One turning vector, and how many ticks it has turned
The counts run from 0 to 315.
[0, -41, 23, -6, -2, 34, -16, 22, -18, 18, -18, -1, -1, 5, 13, -11, -15, 8, -39, -10, 3, -15, 7, -14, 8, 6, -21, 28, -5, -20, -18, -11, 16, -25, 1, 1, -8, -5, -28, -4, 11, -9, 14, -6, -1, -10, -15, 8, 5, -2, 18, 2, 14, 19, 1, -3, 9, 4, 0, -28, -16, -10, 5, -4, -10, 20, 15, 22, -17, -2, -6, -1, 1, -3, -3, -6, -1] : 302
[28, -40, 27, -5, -2, 24, -4, 26, -16, 19, -4, 30, -5, 20, 16, -6, -3, 22, -19, 3, -7, -16, -5, 5, 11, -3, 3, 31, 5, -12, -11, -27, 18, -24, -18, 2, -5, -1, -19, 0, 16, -6, 8, 2, -1, 17, -5, 4, -11, -13, -13, -4, -10, 15, 15, 11, -5, -15, -11, -19, 0, -11, -5, -14, 18, 18, 24, -4, 0, 10, 1, 25, 10, -6, 22, -10, 8] : 78
[11, -31, 29, -9, -7, 30, 4, 9, -1, 29, -14, 9, -9, 3, 3, 5, -8, 11, -28, -14, -20, -13, 13, -13, 16, 21, -17, 28, -7, -23, -14, -9, 21, -21, 4, 8, 3, -17, -20, -7, 20, 4, 7, 8, -22, -12, -25, 9, 4, 2, 26, 2, 18, 20, 9, -3, -9, -2, -8, -1, -4, -25, -4, -14, -18, -1, 6, 12, -9, -14, 6, 2, 18, -16, 6, -18, 5] : 310
[2, -31, 21, -8, -17, 24, 6, 8, 14, 22, -13, -8, -1, 11, 7, -11, -12, 18, -35, -11, -4, -19, 9, -27, 17, 15, -16, 26, -9, -18, -7, -2, 13, -21, 11, 26, 5, -8, -16, -15, 27, 2, 7, 13, -7, -12, -20, 0, -10, -6, 28, 7, 19, 22, -8, -6, 2, -2, -22, -2, -8, -20, 2, -12, -13, 12, 6, 6, -17, -14, -5, 5, 3, -10, -2, -16, 5] : 145
[-9, -30, 29, 0, 3, 22, -30, 22, 3, 19, -4, 4, -4, -6, 9, 9, -3, 2, -27, -8, -2, -30, 12, -20, -3, 15, -5, 8, -4, 0, -23, 5, 22, -20, 14, 5, -7, 1, 12, 8, 31, -10, 1, -2, -5, -7, 6, 0, 15, -8, 9, -19, 3, 16, 5, -3, -17, 0, -31, -1, -26, -8, -5, 4, -26, 21, 8, 26, -15, -1, -18, -9, -5, 4, -16, -22, -1] : 176
[0, -39, 34, -3, -11, 18, -17, 28, 6, -4, -1, 11, 10, 2, 10, 13, -14, 20, -21, -2, 5, -17, 6, -15, -10, 11, -5, 24, -15, 12, -12, 1, 7, -8, -7, 16, -15, 11, -8, 5, 25, -22, 7, 11, 17, 2, 6, -1, 0, -15, -4, -15, -12, 39, -4, 10, -8, -15, -20, -5, -16, -11, -28, 12, -2, 27, -12, -4, -3, -12, -24, 15, 3, 3, 17, -19, 5] : 4
[6, -38, 13, 11, -5, 28, -9, 25, -12, 26, -9, 3, -4, 10, 18, -1, -10, 9, -27, -5, 0, -20, -3, -25, -2, 3, -7, 14, 0, -12, -3, -13, 24, -15, 7, 5, -1, 11, -1, 12, 26, 4, -1, 7, -19, 14, 24, -13, -3, -16, 4, -10, -9, 27, 13, -4, -2, -22, -37, -11, -21, -19, 14, -20, -10, 11, 0, 2, 0, -6, -4, -20, 2, 23, 3, -2, -20] : 33
[2, -27, 32, 5, -4, 20, -8, 20, 10, 13, 2, 17, 7, 0, 2, 19, -6, 13, -13, -5, -16, -6, 3, -14, 4, 13, 19, 31, -7, 23, -15, 4, 17, -8, -8, 22, -11, 17, -5, 9, 32, -20, -3, 15, 4, -8, -2, 4, -5, -12, -10, -10, -23, 21, -3, 12, -20, -5, -35, 10, -1, -32, -32, 0, -13, 14, 0, 8, 1, -13, -5, 15, 8, -2, 23, -10, 7] : 187
[0, -48, 31, -13, -10, 19, -12, 16, -4, 32, -13, 3, -14, 13, 8, 2, -29, 10, -28, -14, -6, -10, 4, -4, 10, 8, -14, 19, 3, -20, -36, -16, 11, -22, -19, 19, 3, -11, -19, -1, 18, -17, 13, 12, -4, 7, -12, -3, 1, -9, -3, -5, 7, 26, 13, 6, 5, -13, -1, -7, -6, -6, -10, -5, 1, 11, -6, 6, -4, 0, -3, 20, -4, -14, 18, -24, 12] : 308
[12, -42, 39, 11, -5, 25, -22, 33, -13, 11, -2, 15, -1, 25, 9, 0, -27, 13, -18, 5, -8, -1, -7, -10, -8, 5, -2, 33, 15, 0, -10, -17, 13, -11, -15, -3, -14, -3, -11, 13, 15, -21, 16, -3, -5, 4, 11, 0, -12, -17, -11, -23, -15, 22, 7, 0, -7, -14, -5, -13, 13, -20, -9, -2, 3, 15, -7, 6, 20, -6, 3, 7, 4, 8, 19, -12, -14] : 247
[29, -26, 38, -5, -13, 37, -8, 15, -12, 11, -14, 8, 6, 27, 1, 0, -13, 19, -17, -6, -13, -1, 7, -23, 4, 9, -9, 34, 0, -20, 12, -20, 18, -18, -9, 1, 0, -18, -14, -3, 15, 8, 9, 2, -1, 1, -17, 17, -10, -11, 11, -6, 7, 24, -3, -1, -19, -18, 3, 11, 10, -27, 7, -24, -8, -5, 5, -1, -3, -7, 13, -6, 11, -3, 2, 0, 1] : 88
[7, -42, 16, -2, -9, 21, -1, 9, -7, 8, -6, 21, 0, 9, 18, 17, -9, 18, -18, -8, -1, -18, -9, -19, 4, 6, -1, 25, -5, 9, -11, 5, 15, -5, -7, 16, -13, 26, -5, 6, 31, -11, 3, 25, -5, -3, 2, -10, 2, -14, 3, -5, -23, 22, 3, 7, 1, -11, -57, 4, -15, -18, -24, -4, -8, 10, 3, 6, 2, -14, 0, 11, 9, 2, 28, -17, -4] : 191
[21, -28, 23, 0, 0, 26, -19, 21, -8, 32, -8, 0, -14, 23, 9, -11, -1, -1, -32, -6, -15, -34, 4, -24, 11, -1, 3, 8, 13, -31, -23, -29, 20, -35, 5, 5, 3, -21, -10, -5, 20, 9, 12, -20, -17, 8, 5, -2, -9, -3, 3, -15, 11, 18, 5, -5, -8, -6, -6, -15, -10, -7, 16, -19, 1, 3, 16, 10, -8, 8, 1, -5, 6, -10, -14, -20, -7] : 98
[9, -34, 28, -12, 3, 25, -26, 29, -4, 14, -9, 0, 17, 13, -12, -7, -16, 7, -27, -11, -1, -20, 17, -26, -8, -4, 2, 23, -6, -29, -6, -26, 12, -25, 1, 3, 2, -24, -9, -8, 7, 7, 17, -18, 14, -2, -6, 26, -3, -17, 20, -22, 17, 22, -7, -5, -7, -6, -8, -15, 3, -18, 21, -8, -4, -3, 15, 10, -16, 0, -16, -12, 8, 6, -11, -9, -6] : 280
[27, -37, 45, -3, -8, 7, -15, 22, -5, 2, 0, 23, -2, 10, 10, 11, -4, 19, -15, 5, -4, -26, 7, -14, -17, -3, -12, 13, 0, -9, -17, -18, 7, -7, -12, -5, 0, 3, 4, 3, 21, -7, 14, 9, -5, 17, 17, -2, 0, -14, -3, -28, -8, 23, 14, 4, -14, -26, -28, 0, -8, -3, -21, 4, 8, 23, 5, -11, 1, -2, -9, 12, 25, 1, 2, -30, -8] : 230
[34, -35, 28, 2, -3, 22, 1, 19, -10, 18, -2, 29, -4, 17, 16, -10, -11, 18, -23, -9, -17, -25, 8, -13, 16, 11, -3, 19, 12, -26, -3, -11, 13, -17, -11, -13, 8, -9, 1, 2, 17, 7, 6, 8, -14, 4, -5, 12, -5, -18, 6, -17, -10, 13, 19, 3, -12, -19, -30, -1, 7, -26, 0, -20, 8, -13, 17, -4, -1, -1, 13, -4, 15, -1, 12, -15, 7] : 257
[2, -42, 17, 3, -5, 17, -18, 36, -3, 26, -4, 5, 3, 13, 15, -8, -20, 9, -16, -2, -1, -22, 1, -19, -5, 11, 9, 11, 7, -7, -14, -20, 19, -13, 1, 10, 10, 1, 15, 9, 17, -8, 9, 11, -3, 20, 28, -12, -6, -24, -10, -21, -10, 30, 13, 3, 0, -27, -38, -5, -16, -3, 9, -13, 4, 10, 3, -2, 5, 4, -10, -6, -2, 16, 4, -15, -16] : 38
[19, -22, 31, 9, -1, 23, -6, 24, 2, 9, 1, 19, 15, 18, -2, -2, -10, 18, -9, -5, -25, -21, 5, -19, 6, 7, 27, 32, -1, -19, 7, -23, 16, -24, -6, 11, 4, -13, -15, -7, 17, 8, 6, -11, 2, 3, -4, 13, -13, -15, 8, -16, -4, 28, -8, 5, -12, -8, -14, -5, 13, -37, 6, -25, 11, -13, 14, -5, -1, -4, 2, 1, 14, -2, 16, -3, 6] : 266
[24, -30, 22, 4, -9, 28, -5, 28, 4, 19, -6, 20, 17, 3, 7, -4, -14, 14, -26, -4, -13, -4, 10, -19, -1, 16, 7, 23, -9, -1, 4, -21, 12, -9, -1, 16, 11, 8, 11, 10, 12, 0, -1, 21, 7, 9, 12, 7, -8, -28, -3, -12, -17, 31, 7, 10, -27, -26, -31, 16, 5, -27, -2, -18, -3, -6, 1, -9, -4, -6, 3, -16, 6, 15, 19, 0, 1] : 35
[28, -30, 36, -2, -12, 14, -16, 25, 14, -2, 1, 16, 17, -1, 1, 1, -12, 15, -20, 11, -7, -14, 15, -24, -11, 0, -2, 24, -7, 3, -7, -19, 2, 3, -5, 7, -1, 3, 3, 1, 13, -6, 15, 9, 2, 14, 14, 9, -13, -14, -4, -26, 0, 23, 6, 8, -29, -28, -25, 13, 7, -8, -23, 0, 6, 14, -8, -15, -3, -6, -3, 3, 21, 6, 6, -20, -9] : 226
[4, -45, 25, 0, -9, 20, -11, 24, -4, 8, -6, -1, 1, -1, 14, 15, -10, 9, -33, 0, 14, -19, 7, -20, -4, 3, -26, 27, -11, 4, -14, 1, 16, -2, 10, 6, -15, 15, -12, 10, 29, -8, 6, 10, -12, 7, 15, -5, 5, -9, 15, -10, -1, 23, 0, -12, -3, -11, -31, -13, -24, -7, -16, 7, -10, 30, -11, 11, -4, -18, -8, -6, 12, 18, 0, -13, -13] : 7
[0, -39, 19, -9, 5, 16, -29, 27, -2, 19, -5, -1, 16, 13, 0, -7, -23, 9, -32, -9, -2, -32, 10, -16, -5, -17, 0, 14, -2, -24, -22, -32, 8, -27, -3, 10, -4, -20, -10, -3, 12, -4, 24, -16, 10, 9, 7, 11, 1, -21, 14, -25, 10, 18, -4, -3, 7, -10, -9, -21, -3, 1, 14, -5, 8, 8, 12, 4, -10, 4, -16, 2, 4, 4, -9, -17, -14] : 281
[13, -32, 25, -8, 4, 13, -20, 16, 3, 23, 2, 4, 11, 3, -15, -4, -26, -1, -44, -11, -13, -19, 12, -16, 4, -6, 10, 21, 10, 0, -35, -23, 11, -8, -17, 18, -18, -11, -11, -6, 15, -17, 24, -7, 4, -5, -5, 16, 1, -12, 1, -21, 7, 3, 1, 13, 0, -6, -15, -5, 18, -11, -15, 6, -4, 3, -12, 15, 0, 4, 5, 8, 14, -10, 9, -27, 3] : 121
[-1, -35, 23, -1, 4, 12, -20, 18, 8, 29, -2, 7, -12, -4, 14, 9, -1, 2, -31, -8, 0, -30, 10, -14, 2, 7, 0, 1, 3, 3, -36, -1, 19, -19, 2, 18, -2, 9, 10, 7, 30, -15, 6, 10, -10, 4, 16, -13, 15, -8, -9, -16, -2, 14, 11, -6, -3, -4, -40, -5, -26, -2, -18, 4, -15, 22, 3, 22, -13, 1, -9, 0, 6, 5, 1, -33, -6] : 177
[28, -24, 36, 1, -5, 29, -6, 40, -9, 17, 2, 27, 3, 8, -7, 2, 1, 14, -24, 3, -10, -7, 15, -7, 7, 0, -3, 43, 3, -9, 7, -22, 23, -23, -7, 1, -3, -15, -11, -1, 22, 5, 10, -8, 7, -5, -12, 27, -3, -7, 12, -6, -4, 3, 2, -2, -30, -7, -7, -11, 9, -28, -9, -8, -5, 9, 27, -3, -6, 1, 4, 12, 16, -3, 0, -1, 4] : 75
[22, -24, 36, -5, -1, 28, -20, 18, 2, 20, -10, 11, -7, 19, 7, -14, -5, 12, -18, -11, -20, -28, 11, -21, 7, 14, 4, 11, 5, -33, -4, -21, 16, -35, 2, -1, 10, -26, -5, -6, 19, 10, 10, -14, 1, 5, -5, 9, -7, -11, 5, -18, 10, 22, 3, 1, -22, -8, -1, 1, -1, -13, 15, -25, -6, -1, 25, 8, -13, 11, -6, -2, 4, -11, -11, -15, 8] : 97
[9, -31, 39, -3, -2, 17, -19, 24, 13, 9, -5, 25, 13, 8, 2, 5, -3, 30, 4, 3, -16, -26, 4, -13, -15, 14, 16, 22, -4, -18, 1, -15, 20, -16, -5, 6, 20, -3, 20, 3, 16, 3, 15, 6, -2, 9, 7, 9, -8, -20, 1, -26, -11, 33, 4, 16, -22, -18, -33, 15, -4, -23, 2, -16, 5, -2, 23, -9, -4, -4, -17, 1, 14, -2, -1, -11, -1] : 44
[36, -34, 40, 13, -2, 28, -4, 18, -17, -4, -10, 34, 3, 9, 16, -9, -4, 23, -21, 3, -5, -19, 2, -15, 1, 16, 1, 40, 1, -5, -1, -11, 10, -2, -6, -8, 0, 19, -19, 3, 10, -6, 3, 1, -13, -3, -6, 9, -13, -13, 4, -13, -12, 26, 11, 6, -16, -8, -24, -7, -2, -29, -12, -8, 10, 13, 15, 5, 3, -6, 6, -1, 25, -2, 15, -8, 1] : 244
[8, -41, 19, 5, 3, 18, -28, 20, -20, 11, -10, 6, 16, 4, 2, -9, -10, 16, -33, 11, 10, -24, -5, -26, -17, -16, -4, 34, -8, -10, -9, -23, 19, -7, 2, -5, -3, 11, -7, -1, 10, -7, 20, -9, -8, 12, 7, 4, -4, -13, 11, -19, 2, 18, 11, -3, 5, -11, -28, -20, -14, -12, 6, -4, 4, 25, 21, 8, 3, 3, -14, -2, 14, 7, -7, -5, -25] : 59
[12, -36, 29, 6, -9, 26, 0, 21, -4, 6, -4, 26, -13, 12, 26, 12, -1, 25, -9, -2, -13, -20, -3, -6, 4, 15, 3, 24, -5, 1, -10, -8, 20, -11, -8, 6, 0, 15, -9, 14, 27, 0, -8, 21, -11, 14, 9, -16, -8, -14, -5, -9, -25, 32, 8, 3, -9, -11, -35, 1, -19, -24, -15, -17, 5, 5, 7, -5, 7, -9, -1, 9, 7, -1, 27, -7, 6] : 26
[26, -30, 37, -12, -2, 28, -18, 26, -2, 19, -5, 18, 3, 26, 7, -12, -9, 10, -18, -7, -18, -21, 14, -11, 6, 10, 13, 6, 6, -23, -11, -30, 12, -31, -20, 5, 7, -27, -2, -1, 11, 2, 11, 0, 11, 3, -6, 17, -5, -15, -4, -19, -1, 27, -1, 13, -23, -14, 0, 10, 11, -11, 3, -25, -4, -6, 8, -4, -4, 13, 1, 8, 5, -12, 7, -17, 16] : 96
[5, -34, 24, 11, -4, 15, -22, 32, 4, 31, -1, 1, 11, 6, -11, 4, -21, 6, -19, 5, -16, -20, 0, -27, -12, -1, 11, 20, 2, 0, -9, -23, 29, -9, 0, 23, 7, -2, 13, 10, 22, -4, 10, -3, -15, 20, 26, -5, -7, -23, 0, -27, -1, 19, 5, -1, -8, -23, -24, -2, 6, -17, 8, -11, -3, 4, -3, -10, 4, -5, -2, -7, 8, 17, -6, -10, -28] : 42
[18, -22, 31, -9, -4, 19, -4, 7, 7, 12, -2, 13, 5, 2, -14, 12, -4, 7, -29, -18, -18, -26, 9, -19, 16, 7, 12, 32, 1, -5, -18, -7, 16, -19, -7, 18, -13, -7, -21, -12, 27, -1, 18, -4, -2, -18, -29, 23, 0, -3, 25, -14, 7, 3, -5, 2, -15, 7, -19, 1, 9, -37, -19, -5, -8, -8, 11, 12, -12, -11, 4, 14, 18, -19, 9, -14, 9] : 127
[10, -35, 18, -12, 3, 24, -18, 12, -15, 15, -17, -2, 11, 17, 4, -6, -17, 11, -26, -14, 1, -33, 5, -26, -10, -15, -7, 18, 3, -39, -3, -20, 11, -23, 2, -8, -8, -8, -16, -6, 19, 10, 12, -10, 0, -1, 0, 10, -5, -18, 26, -17, 9, 24, 1, -6, 10, -12, -20, -20, -11, -8, 20, -16, -2, -4, 14, 12, -12, 0, -13, -12, 9, 3, -6, -5, -11] : 276
[7, -30, 31, -3, -5, 22, -19, 11, 8, 20, -12, -4, 0, -9, 11, 18, -9, -1, -44, -12, -1, -27, 12, -30, -2, 6, -16, 8, -7, -2, -20, -1, 15, -8, 16, 12, -16, 17, -2, 4, 34, -9, 2, 12, -16, 2, 8, -6, 9, -7, 14, -13, 10, 21, -4, -3, -11, -8, -28, 2, -18, -9, -14, -3, -29, 15, -12, 18, -7, -14, -5, -18, 15, 6, -10, -21, -12] : 172
[10, -29, 29, -1, 3, 25, -30, 17, -5, 24, -2, -2, -3, 21, 4, -4, -11, 1, -22, -6, -21, -30, -1, -20, 1, -2, 23, 9, 9, -17, -25, -29, 17, -34, -8, 17, -12, -17, -15, -9, 22, -7, 10, -26, 1, 11, 0, -3, -8, -6, -11, -24, 4, 25, -6, 9, 3, -7, 7, -11, -5, -12, 11, -17, 6, 4, 2, 5, 3, 10, -6, 5, 5, -15, 5, -21, -9] : 103
[-1, -32, 22, -11, -1, 12, -14, 11, -8, 16, -2, 14, -7, 17, 6, 15, -10, 12, -21, -16, -9, -25, 0, 1, 12, -4, 10, 16, 3, -10, -32, -7, 14, -26, -18, 22, -19, -10, -16, -5, 30, -15, 12, 2, 12, -10, -16, 11, 7, -10, 2, -5, -10, 11, -4, 3, 6, 3, -23, -10, -2, -14, -16, -7, 1, 6, 4, 14, 2, 1, -6, 35, 3, -16, 24, -22, 13] : 130
[4, -39, 22, -9, 8, 19, -37, 20, -13, 18, -9, -2, 11, 12, -4, -6, -24, -2, -42, -18, -3, -22, 1, -22, -1, -12, 6, 8, 10, -16, -31, -23, 10, -25, -9, 8, -20, -11, -12, -4, 19, -20, 20, -17, 12, -6, -1, 14, 3, -16, 3, -24, 6, 13, -7, 5, 5, -6, -7, -8, 5, -7, 7, 0, -14, 6, -1, 29, -6, 8, -8, 1, -1, -2, 1, -20, -4] : 116
